Turns, then the turns between two rows, first turn first; the first pair answered:
turn Sase:
[ -2.0 -15.4  -1.6 -23.2   5.2 -19.9 -16.5   4.3   2.7   8.4   2.1] |-> [ -3.8 -12.7  -2.0 -21.7   6.1 -25.1 -12.6   1.0   3.1  13.7  -5.6]
[ -0.4   7.7  -5.1  23.4  -0.4  24.6  11.5 -10.9   8.8 -14.3 -17.2] |-> [ -3.5   8.9  -8.2  18.3   6.2  31.0  14.8 -10.5   2.7 -13.6  -6.9]
[ -2.1 -16.9   5.0 -27.8   0.8  -4.3   1.2   2.2 -20.8   2.6 -17.6] |-> [ -1.2 -14.4   4.4 -25.1   0.1  -9.2   4.5  -2.8 -19.3   7.1 -20.6]
[ -9.3  10.4   2.8   1.8   9.4 -18.6  21.3 -20.6  -3.9  22.3   1.6] |-> [ -6.4  -9.2  -1.0 -18.8   2.2  13.3  -0.7   7.8 -13.8  -7.1  33.5]
turn Favu:
[ 36.9  -4.2  -8.5   8.4   2.9 -25.4  -6.5  18.5  10.7   2.4   5.7] |-> [ 36.6  -8.4  -7.4   5.5   2.4 -24.7  -8.1  20.0  12.7   3.9   4.8]
[ -2.3  -4.9   6.2  -7.4 -16.3  25.8  -1.1   6.5 -17.1 -20.0 -15.5] |-> [ -4.1  -0.1   9.3   1.9 -20.5  19.4   3.6   2.8 -13.0 -16.4 -26.2]
[  7.2 -11.5   0.1 -22.3   0.9  -7.2 -21.3  -5.6  -9.4  10.7  10.3] |-> [  9.0  -8.7   4.8 -18.7  -1.3 -13.9 -17.7 -11.2  -9.9  16.5  -5.9]
turn Bidub:
[-14.3 -13.3  12.3  -5.6  -4.7  14.9   2.8   8.9  -7.1 -10.9  -0.3] |-> [ -5.2 -17.6  12.6   0.7   1.1 -12.8 -14.0   8.9   7.2   1.4  11.2]
[  6.5   3.9   2.4  22.3 -19.9  -0.2  -4.9  -4.7  11.0  -3.4 -25.2] |-> [ 12.2   0.1  -4.9  22.6 -20.9   6.6  -6.7   2.5  14.2  -9.9 -16.0]
[  4.8  12.9  -3.0   4.2  10.2  10.1   2.9   4.8   2.2 -14.6  15.0] |-> [ -3.4  16.9   2.1   3.8  13.5 -14.9  -2.3  -7.9   4.0   5.1   4.9]
[-15.9  16.8  -0.1   4.7   2.8  16.6  -5.0  -4.3  -6.0  -7.8  13.1] |-> [-11.2  13.5  -0.2   8.5   7.1  -1.9 -15.0  -4.4   1.9  -0.3  20.6]
turn morof:
[ 13.6  19.6 -13.2  45.5  -7.9   5.3  30.9   5.2  26.3 -13.8  -9.4] |-> [-10.6   0.0   0.0 -29.9  35.8 -24.7   3.0  -5.1  -9.7  27.4  27.9]
[ 12.0   2.0   0.8 -21.6  18.3 -21.1  16.5  -7.5   0.1  27.4  -7.1] |-> [ 22.2   7.0  -0.5   4.1  -6.2 -13.0  22.1  -1.7  12.9  11.0 -31.0]
[-22.1  -3.7   7.5   0.5   3.1 -24.5 -16.4 -18.6   3.5  23.1   3.8] |-> [-11.4   3.2   3.9  30.9 -17.5 -15.1  -8.3 -13.1  17.6   6.9 -16.3]
[ 14.6  -8.5  -4.0   1.2   5.2 -39.5  -0.9  -0.7  12.1  19.2  -0.2] |-> [ 13.1   2.7 -13.9  22.6   1.5 -26.9  14.9   0.1  18.9   8.5   1.0]
turn rap:
[ 29.9 -19.7  15.4 -17.6   8.3  13.1  -5.9  21.2  -2.4 -15.8  -7.7] |-> [ 16.9  -4.4   8.2   8.1   2.7  33.8   7.1  15.7  -6.7 -29.1  -7.6]
[  4.7  -6.0  -0.1   2.3  14.6 -16.6 -28.7   7.4  20.3  12.4  13.1] |-> [ 17.2 -13.6  -0.5  -5.7   6.6  -4.5 -26.4  21.1  20.2   0.7   8.4]
[  5.1  -7.9  -6.3 -22.2   0.4  21.8   2.2  11.6 -10.5 -13.1  14.6] |-> [ -8.7   2.4 -10.4  -6.8   1.1  27.2   9.3   2.7 -11.5 -13.3  17.5]
[-10.6  17.8 -14.4  38.2  -1.2   4.8   8.1  -5.8   0.9  -4.9 -23.0] |-> [-13.6  17.8  -9.1  30.8  11.3 -22.3  -1.7 -15.4   1.1  14.7 -15.5]
Then:
(two turns a pair)
[ 13.4  -5.5   7.6   1.1  -5.1  -3.0  16.8  -8.6   6.1   2.3 -10.8] |-> [16.2 -8.9  5.0  0.3 -3.1 -7.5 12.3 -5.1  9.0  3.0 -7.0] => Bidub, Bidub
[ -3.3   3.6  -4.5  -2.2  15.6 -11.8 -13.8   0.6   1.0   9.2  37.1] |-> [  4.7   5.2  -5.1  23.4  -6.6  -3.5 -17.5   7.9  14.9  -8.3  26.2] => Sase, morof
[ 14.1  -4.3   0.0 -14.8   5.9 -21.1   9.2   3.6   7.8  14.5 -15.3] |-> [ 12.8  -0.8 -16.3  -2.9  11.6  13.1  19.1  11.7   6.8  -6.2  12.0] => morof, Sase
[13.3  7.6 -6.1 -4.1 10.6 11.6 16.2 -1.0  3.2 -4.9 19.3] |-> [ 20.1   1.8   3.2 -16.8  10.7 -14.9   6.0  -3.7   4.6  10.4   7.1] => Bidub, rap
[ -0.9  12.2  -9.4  10.1   9.6  -6.0  44.7   0.5   5.4  24.2 -10.4] |-> [-11.1   4.8 -15.4   4.1   8.5  27.8  24.4  17.9  -7.5  -0.6  31.3] => Sase, rap
[ 27.1   0.8 -11.8  24.2   1.5   1.2  -2.2  11.9  17.1 -12.6  18.7] |-> [ 12.8   5.1 -10.0  18.3  -5.7  29.6  19.4   6.7   1.0 -22.0  -3.3] => Bidub, Bidub
[ -1.8   6.3   9.8  -7.9 -15.9   0.6   1.3  -2.6  -5.1 -14.6 -24.1] |-> [-14.0  16.9   7.4   4.3  -9.0  -6.3   4.5 -15.1  -5.1  -7.8 -17.7] => rap, rap
[-5.5  8.2 -1.4 -0.5 10.3 -2.7  5.0 -6.6 -1.7  6.4  2.5] |-> [  5.5  -3.4   1.0 -15.3   7.2  -0.8  -0.5   3.2  -1.1   5.3  -2.5] => rap, rap
[-22.0  12.0  -0.3  -7.3  24.0 -18.7  11.3 -26.8 -16.4  22.3   5.0] |-> [  5.0  -9.4   2.4   6.7 -27.4  22.3 -23.1  16.2  -3.7 -32.6  -3.5] => Sase, morof
[-11.1  -9.4  16.0 -40.0   3.1  -7.8  -0.6  -9.6 -19.4  14.1 -27.1] |-> [ -9.7  -5.7  10.8 -33.2  -2.5   8.9  13.5  -9.1 -20.5   5.7 -36.6] => rap, Sase
[  0.5   9.4  -8.3  14.5  -9.0  10.7  34.3  -3.8   6.5 -12.4 -26.0] |-> [ -3.8 -19.6   5.5 -34.1  -8.2  11.5 -13.1  14.6 -12.6 -13.9   1.6] => morof, Sase
[-11.8   5.4  -1.6  14.8  -4.7  15.3  17.7  -8.4  -0.9  -9.8  -7.1] |-> [-10.0  -1.9  -2.7   5.9  -8.2  23.4   8.0  -1.4  -4.5 -16.8   2.1] => Sase, Favu
[ -4.1   5.4  -1.8  26.5  -4.7  16.2   0.3   5.4   3.7 -12.4  14.5] |-> [ -7.0   2.1   1.4  23.0  -3.4   4.6 -12.3   3.8   4.5  -8.8  23.7] => rap, Sase
[ 16.6  -6.1  -1.9   4.0 -12.8  -1.4  -8.9  14.7  15.4  -7.4  -1.3] |-> [  5.5   9.4  -8.3   7.8   1.4  10.5  23.6   2.0   7.0  -1.4 -11.9] => Sase, Bidub
[-11.1   4.4   6.3   7.2   0.9  -7.8  17.2  -4.5  -0.5   8.5  18.6] |-> [ -8.0   0.1  10.6  -8.2   1.2 -15.1  12.0  -4.2  -6.0  13.6  11.2] => morof, Sase
[ 27.1  -7.4  -2.5 -10.5  17.3  15.8   8.4  12.1  -2.8 -15.8   7.6] |-> [ 32.9  -9.7   7.8 -17.6  13.7 -10.5   0.5   6.7   1.0  -1.1 -14.8] => Bidub, rap
[ -5.0 -11.3  11.1 -41.5   6.6   1.1  -8.1 -10.4 -25.4  -1.2 -19.1] |-> [  6.9 -10.1  -5.7 -19.5  -2.6  34.1  -5.4  12.9 -12.0 -33.6   7.2] => Bidub, rap
[ 28.2  -8.8   7.9   3.4 -11.6  -5.7 -22.5   3.0  13.5   6.0 -33.4] |-> [ 21.9   7.3  -4.5  37.2  -5.2  -2.5 -16.5  -1.5  24.3   1.3  -5.9] => Favu, Favu
[-12.8   4.8  -7.6  33.0 -14.2   5.4   2.3   3.5   5.4 -16.4 -16.6] |-> [ -8.3   6.3 -18.0  32.1   5.6  -2.8   3.5   3.6  12.3  -5.7  17.7] => Sase, Bidub
[-16.6   1.3   7.0 -21.9  15.7  -9.3 -32.9 -11.4 -19.0   7.1   1.4] |-> [-22.5  18.8  -7.9   1.8  25.9  11.2  -9.0 -15.8 -16.4   0.8  20.6] => morof, morof
[  1.2  -0.3 -10.7  15.3   0.4  21.3   3.3   6.4   2.1 -21.0  24.1] |-> [-18.1  10.3  -2.8  10.9   0.9  22.9  20.1 -11.1 -13.6 -14.2  -5.3] => Bidub, Bidub
[-10.5  11.7   6.1  10.6 -12.2  -3.2  -2.1 -21.9  -1.7  -0.9 -35.0] |-> [-19.3  -0.9  -2.8  -8.6  -1.9  25.3 -14.8  -5.4 -16.7 -19.0  13.8] => morof, Sase
[  3.9  -6.4 -10.4 -13.1  20.3   0.6  -5.8   6.2  -8.0  16.7   8.2] |-> [  9.5  -6.0  -4.5   2.4  -5.2   7.3  -2.8   9.4  -1.6   4.0 -30.5] => Bidub, morof
[ 10.2  -7.4  10.0  14.4 -15.5 -12.5 -14.9   4.0   7.1   0.1 -17.7] |-> [-11.4  14.0  -6.8  22.7  12.9   3.1  12.7  -9.6  -4.1   7.3  14.3] => morof, Bidub
[  8.9  -4.4 -13.2 -30.2  21.2  11.4  19.6  19.7 -10.3  -6.1  10.5] |-> [ 11.8   3.7 -19.5 -11.7  12.9  19.3  29.8  20.2  -1.1 -16.2   5.4] => morof, morof
[  9.6  -4.8  -1.2 -18.2  21.6 -15.7   4.0  -3.4   2.5  26.8  18.7] |-> [ 27.3  -1.5  -0.6  17.0 -16.5  -2.9   5.6   7.9  20.4  -1.4 -19.3] => morof, rap
[-13.2  -3.6   2.7 -18.7  -2.6  -6.5 -25.3  -3.2 -13.9   5.1  -7.5] |-> [ -5.5  -6.3  -1.1 -16.4  -1.5  -7.9 -34.0   3.3  -8.2  -0.7   4.7] => Bidub, Bidub
